In the rows, 128 means zero.
The rows of X fall into several groups, and each row is roughly a mix of its group's hidden directions.
X, 133 rows:
[[166  78 146 195 159 142 142 140 114 137 122 101]
 [103 160  75 122 142 116 132 185 181 115 140 117]
 [103 180 100  95 120  85 169 150 105  99 116 109]
 [144 119 140 170 106 168  79  96 161 168 154 140]
 [145 100 114 162 157 186  99  82 154 134 100 142]
 [140 108 143 129 120 131 192 103 178 184 122 129]
 [121 120 147 200 143 104 135 127 146  72 162 114]
 [198 155 116 112  71 119 157 112 110 151 123 132]
 [121 160 133 160 169 111  88  85 155 173 146 152]
 [ 96 120  79  90 137 118  87 175 127  81 116 127]
 [151 126 125 110 125  90  96 132  95  49 109 111]
 [132 131  69 105  83 165 119 107 140 165 101 160]
 [172 174 129  93 136  93 108 125  86  83 114 148]
 [167  84 133 176 110 146 146 177 155  91 129 132]
 [ 54 158 141 124 137  81 113 128 143 139 161 156]
 [136 141 161 167 123 182  95  84 135 164 160 140]
 [173 155 111 131 100 102 118 105 116  52 123 141]
 [116  65 164 182 158 133 114 144 154 121 155 117]
 [139 112 142 119  60 146 110  86 164 122 143  84]
 [ 97 173 168 142 127 140  98 161 179 121 160 104]
 [138  82 176 159 102 173 136  80 115 141 119 146]
 [143 141  98  75 119  96 171  70 109 130 106 136]
 [ 70 106 156 170 119 157 107  93 160 139 162 126]
 [ 82 122 142 137 200 127  87 145 161 129 134 104]
 [ 86 100 165 159 148 161 107 168 132 166 163 115]
 [ 88 133 133  89 154  61 161 148 130  91 129 119]
 [203 186 105 117 122 141 133 122 122 155 106 113]
 [ 67 179  87 114 106 146 115 152 141 127 121  92]
 [202 123 107 144  96 167  93 138 135 155 119 148]
 [151  92 134 137 116  91  99 168 108 192 142 154]
 [129  78 103 137 165 149  80 178 162 141 132 116]
 [111 108 107 127 143 121 124 170 114  43 104 127]
 [132 117 141 171  75 126 129  86 108  70 141 153]
 [150 165 118 123  91 116 142 109 157 202 154 141]
 [ 64 125 129  81 141 129  98 148 121  78 152 107]
 [108  71 183 175 168 144 139 124 117 135 129 113]
 [ 81 133 162 157 173 156  70 133 137 111 151 132]
 [147  95 100  94 154 126 188 112 110 116  74 127]
 [150 183  91 114 155 142 164 119 144 181 110 151]
 [139  64 142 174 166 122 156 137 176 120 120 135]
 [201  82 138 118 104 146 161 123 113 159 109 136]
 [ 57  82 134  79 146 141 128 141 105 144 128 110]
 [184  99 123 168 135 145  93 168 167 116 152 115]
 [ 96  86 164 192 138 142 170 115 115 133 121 153]
 [ 90 190 103 110 119  77 126 137 151  99 158 136]
 [115 159 126 151 149 179  73 175 127 127 156 104]
 [191 101 168 136  89 150 109 127 149 168 149 136]
 [142  80 120 129 128 108 147 180 146  63 106 117]
 [173 158 120 111  92  98 176 145 155  91 151 105]
 [181 175 120 138  89 105 121  75 122 149 153 134]
 [149 143 117 122 131  53 158 167 129  80 120 131]
 [ 73 138 140 116 168 147 107  91 175 150 134  92]
 [146 100 122 103 128  84 171 145  86  83  90 144]
 [ 58 134 102  75 134 116 137 158 104 117 115 100]
 [180  84 167 160 128 128 118 172 116  84 130 132]
 [146 128  82 111 139 125 187 136 186 131  91 140]
 [138 165  78 117 135  98 130  72 146 101  97 161]
 [190  70 122 152  90 133 120 160 135 105 128 147]
 [133 196 113 101  91 100 147 174 118 107 125 103]
 [ 91  94 167 138 135 154 154 113 159 191 137 105]
 [136 151 188 159 186 153 124 107 108 105 145 148]
 [ 90  81 161 157  94 156 138  86 130 170 124 115]
 [123 152 105 143 129  52 151 164  88 104 124 139]
 [143  80 106 118 100 183 133 144 169 171 112 142]
 [176 158 155 144  88 142 165  87 116 167 150 137]
 [108  70 102  91 101 103 173 154 127 112 101 148]
 [158  62 189 104 118 153 112 107 112 138 129 129]
 [125 109 120 175 151 141 115 128 156 210 146 125]
 [163 212 127 107 114 113  98 108 113 146 143 138]
 [ 75  57 139 127 161 126 122 165 154 126 128 116]
 [131 151  74 119 115 142 115  92  90 154  67 137]
 [ 83 150 168  92 143 109 181 105  91 124 113 113]
 [110 137 100 146 158 166  72 178 124 100 112 100]
 [133 118 142 102 119  51 144 179 148 100 139 123]
 [ 98  75 171 142 186 172 125 124 139 131 128 127]
 [162  80  89  97 125  93 163  91 122 131  94 145]
 [163 120 175 138 141 171  92 111 140 188 145 125]
 [137 135 103 110 141 125  70 171 111  71 112  96]
 [ 95  98 103 155 170 112 142 175 154  85  99 117]
 [107 154 100 119  93 163 129 163  94  76 160 155]
 [142  82 124  83  74 121 140 109 155  79 144 128]
 [104 154  84 130 134 159  75 127 104  82  93 110]
 [119 136  65 105 161 115 124 144  95  86  90 100]
 [115 166 104  72 129 174 124 118 122 134 103  73]
 [140 121 111 156 151 156  53  86 143 115 117 158]
 [ 95 158 154 177 136 158  70 146 143 128 165 127]
 [ 91 109 101  53 139  87 131 154 111 126 115 139]
 [184 176  88 134  88 133 154 105 127 108 120 159]
 [148  69 173 165 114 134 179 132 146 106 140 113]
 [ 78 157 115  67 154 108 116  86 111 114 124 103]
 [ 81  71 170 115 164 145 140 124  94 137  99 122]
 [158 128 124 133  93 103 193 176 163 132 119 101]
 [148 103 155 157 148 188 124 149 142 190 117 127]
 [121 170 127  81  67 108 148 131 100 161 153 111]
 [ 99 138 150 129  89 159 138 193 132 158 150  87]
 [100  97 183  87 121  89 121 125 140 154 177 130]
 [128 173 121  92  87  82 137 183 124 112 135 105]
 [185 149 137 107 139 160  59 157 141 139 137 126]
 [106 137  70 137 155 103 113 160 119  72  89 128]
 [118 130 158 129 112 154 121 116 161 203 174 113]
 [154 135 108  80 114 130 172 157 133 198 124 132]
 [107 168 146  80 146 123  88 143  81 138 173 118]
 [148 116 119  86  81  91 188 162 145 118 134 132]
 [ 84  99 127 175 181 139  89 140 158 101 128 135]
 [134 156 157 143 153 157  91  66 128 173 146 110]
 [ 64 135  93 111 170 108 130 152  95 106  92 126]
 [105 124 115  62 148 109 157 175 141  82 138 123]
 [189 131  85 118  93  90 129 127 129  77 140 114]
 [108 101 127 116 154  84 149  65 138 120  74 128]
 [105 130 104  91 113 101 138  85  94  69  96 142]
 [190 121 124 123 113  84 156 107 188 121 114 137]
 [108 113  99 113 184  94 136 127 145  72  86 130]
 [159 112 123  53 108 137 135  91 151 147 141  90]
 [106 143 145 151  89 114 120 193 168 138 165 102]
 [178 160 175  99 107 125 141 104 108 162 158  95]
 [136  88 144 192 122 143 148  96 154 170 157 144]
 [ 97 155  99  85 161 129  83  75 114 141 124 103]
 [151 171  81  77 123  88  85 130 105 127 127 130]
 [ 97 141 153  91  87 162 118 111 136 184 161 105]
 [165 196 132 158 135 140  93 120 112  90 161 136]
 [132 172  96  97 178 117 104 184 104 142 132 144]
 [100 113 102 149 187 102 104 137 136  69 103 143]
 [138 193 107 164 104  87 171 153 121 125 132 147]
 [ 95 139 137  92 155 164 144 108 177 172 141  89]
 [117  93 153 128 143 172  70  83 126  86 127 124]
 [176 184 158 136  88 114 113 120  97 137 167 146]
 [207 159 132 157  77 138 136 124 132 131 138 145]
 [107 105 117 117 161 118  79 189 157  90 134 104]
 [171 111 138 173 100 105 195 129 145 123 150 109]
 [137 102 160 171  83 111 101  65 124 104 138 126]
 [104 155 154  83 185 160 100 161 112 126 106 108]
 [130 124 140  90 119  64  84  94  99  90 135 123]
 [ 90 167 125 169 190 155  91 150 129 139 120 125]]
One row of each group comes first, with its name. Which group is each row after those in?
[118 106 161 179 154 170  96 149 153 131 129  78] => V
[ 82 134  86  77 100  98 116  95  88 147 135 131] => E
[148 127 162  99  88  91  97 116 109  73 151 157] => D

[157 172 155 104 100 139 115  69 104 159 156 144] => E
[ 76 149 149  68 139 128 101 160  90 113 137 109] => E
[165  90 126 112  81 127 114  69 119 172 136 146] => D
[100 160 126 124 106  95 155 203 119 112 142  98] => E
[ 83 172 130 142 144 182  67 122 116 124 137 123] => E
[132 166  95 138 119 158 148 134 177 176 161 166] => V
[ 80  92 166 123 184 161  99 104 112 131 139 137] => E
[ 93 130 163 142 130 177  84 137 145 130 170  82] => V
[140 158 129 154 168 118 127 173  86  67 110 136] => E
[134  68 102 101 148 112 112  88 105 175 124  97] => D
[106 152  92 107 162  89 118 141  97  68  99 135] => E
